Rotation paths and how fast each direction turns (degrees a step)
Each turn is a multiple of 5 degrees from 10 to 175, or 0.

|  -6 |   4 |  16 | -16 | -20 | -25 |  11 |  -8 |  -9 |  -3 |  -2 |  15 |  13 |  14 |   5 | -17 |   4 |   5 | -15 | -12 |  12 |  16 |  -3 |  17 |   1 |  12 |  -5 |   2 |   6 |  -8 |   4 |  -7 |   4 | -11 | -15 |  -6 |  -3 |
| -10 |   4 |   4 | -15 |  -6 | -22 |  13 |  10 | -17 | -18 |  -9 |  18 |  10 |  12 |  11 | -18 |   5 |   8 |  -2 | -15 |   0 |  20 |   2 |   8 |   4 |   7 |  -7 |   0 |  13 |  -8 |   7 |  -6 |   0 |  -7 |  -7 | -13 |  -6 |
|  -6 |   6 |  10 | -20 | -16 | -23 |  -1 |  -6 |  -6 |  -3 |  -4 |  12 |  19 |  10 |   5 | -19 |  14 |   5 |  -5 | -12 |  12 |   7 |  -4 |  16 |   0 |  10 |  -8 |   4 |   5 | -12 |   9 |  -9 |  -5 | -12 |  -7 |  -9 |  -3 |
|  -6 |   5 |  12 |  -9 | -12 | -29 |  19 |   3 | -12 | -11 |  -3 |  18 |   6 |  13 |   8 | -16 |   2 |  11 | -10 | -16 |   3 |  20 |   0 |  10 |   5 |   8 |  -2 |   6 |   6 |  -6 |   0 |  -7 |   8 |  -8 | -12 |  -5 |  -3 |
|  -9 |   4 |   3 | -21 |  -7 | -16 |   3 |   2 | -11 |  -9 |  -9 |  16 |  15 |  10 |   6 | -25 |  19 |   5 |   0 | -12 |   6 |  14 |  -1 |  14 |   1 |   6 |  -6 |  -4 |  10 | -12 |   8 |  -6 |  -4 | -13 |  -5 | -12 |  -6 |
|  -7 |   6 |  15 | -14 | -15 | -31 |  11 |  -2 |  -8 |  -4 |  -3 |  12 |  16 |  15 |   8 | -11 |   3 |   9 |  -7 | -17 |   8 |  13 |  -2 |  16 |   3 |  14 |  -7 |  10 |  -1 |  -6 |   8 |  -9 |   0 |  -9 | -12 |  -5 |   0 |
|  -8 |   8 |   7 | -12 | -11 | -20 |  10 |   0 | -11 | -15 |  -7 |  21 |   8 |   8 |   7 | -23 |   9 |   8 |  -5 | -10 |   5 |  20 |   5 |   7 |   4 |   5 |  -2 |  -7 |  16 | -11 |   1 |  -4 |   4 | -12 |  -8 | -10 |  -9 |
|  -8 |   3 |   9 | -24 | -10 | -23 |   6 |   4 | -13 |  -5 |  -6 |  13 |  20 |  13 |   8 | -16 |   9 |   3 |   0 | -12 |   7 |  12 | -11 |  18 |   2 |  12 |  -6 |   7 |   4 |  -9 |   8 |  -3 |  -7 | -10 |  -7 | -10 |  -1 |
|  -7 |  10 |  10 |  -9 | -20 | -30 |   9 |  -2 |  -8 | -11 |  -4 |  12 |   8 |  10 |   8 | -16 |   7 |  12 |  -6 | -13 |   6 |  14 |   9 |   8 |   3 |   5 |  -8 |   5 |   4 | -11 |   7 | -14 |   3 | -11 | -11 |  -4 |  -3 |
|  -9 |   0 |   7 | -19 |  -9 | -15 |  13 |   3 | -15 | -11 |  -8 |  23 |  14 |  10 |   6 | -19 |   8 |   1 |  -6 | -11 |   7 |  20 |  -8 |  17 |   1 |  11 |  -4 |  -1 |  13 |  -8 |   3 |   0 |  -3 | -10 |  -7 | -11 |  -9 |
|  -8 |  11 |   8 | -17 | -14 | -32 |   4 |   5 |  -7 |  -9 | -11 |  11 |  13 |  13 |  11 | -16 |   7 |  11 |   1 | -12 |   5 |  11 |   2 |  11 |   3 |   9 | -10 |   9 |  -2 | -12 |  12 | -12 |  -2 |  -9 |  -8 |  -5 |   0 |
|  -6 |   4 |  10 | -10 | -16 | -22 |  12 |  -5 | -11 |  -8 |  -1 |  19 |   8 |   8 |   4 | -20 |   8 |   4 | -14 | -10 |   9 |  18 |  -3 |  12 |   2 |  11 |  -2 |  -4 |  15 |  -9 |   3 |  -7 |   5 | -12 | -12 |  -7 |  -3 |
|  -7 |   4 |   6 | -23 |  -5 | -22 |  10 |   9 | -15 | -12 |  -9 |  14 |  15 |  16 |   8 | -17 |   9 |   8 |   2 | -16 |   1 |  18 |  -3 |  13 |   6 |   8 |  -6 |   6 |   5 |  -9 |   7 |  -5 |  -6 |  -7 |  -3 | -13 |  -5 |
|  -6 |  12 |  10 | -14 | -19 | -26 |   2 |  -8 |  -3 |  -7 |  -7 |  13 |  14 |  11 |   6 | -20 |  12 |   9 |  -7 |  -8 |   9 |  12 |   1 |  14 |   1 |  11 |  -7 |  -1 |   5 | -13 |   9 | -12 |   1 | -11 | -10 |  -2 |  -3 |
|  -6 |   0 |  11 | -16 |  -8 | -23 |  19 |   6 | -15 | -12 |  -5 |  19 |   8 |  11 |   7 | -14 |   1 |   5 |  -9 | -18 |   6 |  21 |  -4 |  12 |   2 |  10 |  -3 |   0 |   9 |  -6 |   1 |  -1 |   1 |  -9 |  -8 | -11 |  -4 |
Directions:
| -1 | -4 |  4 | -1 |  3 | -3 |  5 |  3 | -2 |  2 |  1 | -1 |  0 |  4 |  1 |  5 | -6 | -1 | -1 | -3 | -1 |  1 | -4 |  2 |  1 |  3 |  0 |  6 | -4 |  4 |  0 |  4 | -1 |  3 |  0 | -1 |  3 |	160
|  1 |  3 |  2 |  2 | -6 | -6 | -2 | -5 |  4 |  3 |  1 | -4 |  1 |  0 |  0 |  2 | -1 |  1 | -2 |  1 |  3 | -4 |  2 |  1 | -1 |  1 | -1 |  4 | -5 | -1 |  2 | -5 |  1 |  0 | -2 |  5 |  3 |	135
|  0 |  0 |  0 | -2 | -7 |  0 | -1 | -2 | -2 | -3 |  3 |  2 |  1 |  2 | -1 | -3 | -1 | -4 |  7 | -3 | -4 |  5 |  1 | -3 | -2 |  1 |  3 |  1 | -2 |  3 | -2 | -2 | -5 | -2 | -5 |  2 |  0 |	0
